In the data rows, the value 128 means zero.
Here are some points:
(104 110 124 110 130 141 181 100)
(183 158 154 197 115 219 93 192)
(145 156 172 98 132 62 96 122)
(136 144 166 102 127 56 105 119)
(169 62 110 119 169 141 42 158)
(136 83 116 117 108 162 112 135)
(147 149 152 117 108 102 158 135)
(135 106 139 127 85 131 38 107)
(98 130 76 90 111 118 255 132)
(160 157 209 120 110 57 73 143)
(113 154 124 107 137 84 255 164)
(120 164 144 133 104 89 159 111)
(92 47 64 145 109 200 107 95)
(124 140 133 109 118 104 161 127)
(117 174 147 118 104 81 198 96)
(115 139 124 150 113 113 113 128)
(154 152 187 115 159 68 22 106)
(107 136 154 186 107 143 151 114)
(129 115 109 115 140 107 100 150)
(79 164 168 121 171 116 132 80)
(94 132 58 113 99 161 185 124)
(19 116 8 185 133 181 195 66)
(163 125 245 117 120 40 14 112)
(88 94 95 128 133 139 106 86)
(136 133 121 114 129 112 104 116)
(170 121 153 107 190 109 85 163)
(140 125 110 255 115 255 177 136)
(138 128 144 128 141 111 193 157)
(183 158 169 141 155 177 175 182)
Then 10 other points, each followed by its number:
(106 100 106 120 104 156 121 123) 0
(113 91 93 128 109 165 102 124) 1
(127 162 116 187 94 218 191 151) 2
(106 108 61 124 136 171 232 153) 3
(134 108 131 105 95 115 78 120) 4
(138 93 132 112 134 131 25 122) 5
(92 108 187 179 96 191 39 88) 6
(104 130 59 110 118 125 209 131) 7
(131 186 116 190 121 192 217 156) 8
(132 89 173 115 113 93 102 118) 9
Which of these numbered points is nearest to each point below, looking only along the 3 directions in which the first points spread most? Its number follows each.
(142 139 230 127 107 26 103 114) > 9
(107 117 58 118 107 146 59 112) > 1
(109 171 109 100 110 92 194 117) > 7
(126 112 75 159 110 201 178 147) > 2
(90 62 89 144 130 178 83 85) > 1
(133 89 141 116 155 110 0 98) > 5
(130 115 115 116 117 124 142 121) > 0
(60 97 0 124 113 226 239 109) > 3
(100 104 33 114 102 173 251 146) > 3
(176 180 235 116 255 0 188 147) > 9
(146 145 210 105 145 71 145 123) > 9
(148 158 132 152 110 138 249 142) > 8
(121 83 182 119 149 96 6 88) > 5
(93 57 112 142 122 166 75 101) > 1
(123 175 165 123 134 43 100 140) > 9
(89 126 79 149 99 192 172 113) > 3
(90 139 90 80 123 130 178 107) > 7
(166 62 95 159 120 187 69 150) > 6
(78 113 44 122 109 157 45 93) > 1
(150 78 96 137 132 147 91 169) > 1
(170 255 209 255 129 222 225 186) > 8
(127 107 121 119 85 104 73 110) > 4
(128 44 85 161 102 202 0 129) > 6
(111 114 113 129 117 145 143 133) > 0
(114 111 129 108 143 114 56 131) > 4
(25 0 0 249 102 255 45 45) > 1
(142 131 193 121 112 86 117 97) > 9
(113 121 110 91 137 110 190 109) > 7
(107 158 83 168 100 159 230 149) > 3
(191 31 55 140 164 173 0 195) > 6
(143 135 152 112 132 84 98 132) > 9
(122 141 85 122 109 181 233 162) > 3
(172 208 134 107 255 93 255 186) > 8
(71 174 80 95 115 119 225 130) > 7
(151 128 141 158 94 202 156 156) > 2
(139 95 118 135 129 118 100 139) > 4
(103 191 135 106 129 75 246 118) > 7
(90 110 185 142 143 138 2 48) > 5
(85 105 128 127 212 118 62 72) > 4
(135 72 30 146 106 203 118 133) > 1
(122 99 128 111 150 109 103 129) > 4
(119 158 144 103 205 87 222 100) > 7
(163 112 180 97 111 69 162 120) > 9
(128 83 133 103 92 124 0 110) > 5
(98 173 110 115 124 87 197 136) > 7
(131 119 172 105 114 118 0 129) > 5
(197 84 112 159 155 137 45 164) > 6
(131 154 58 110 158 120 130 166) > 0
(119 201 89 158 126 177 209 150) > 8
(104 113 116 208 103 213 29 78) > 6
(92 89 63 156 99 195 138 97) > 1
(202 36 98 157 166 165 0 174) > 6
(127 129 108 95 126 106 236 136) > 7
(53 139 134 124 142 147 129 75) > 0
(213 205 234 181 165 158 176 216) > 8
(127 121 151 117 115 123 54 118) > 4
(163 161 218 120 135 41 87 138) > 9
(87 166 109 104 110 120 176 124) > 7
(169 60 181 84 111 119 15 117) > 5
(135 142 93 112 116 136 113 125) > 0
(109 169 168 120 110 57 100 109) > 9
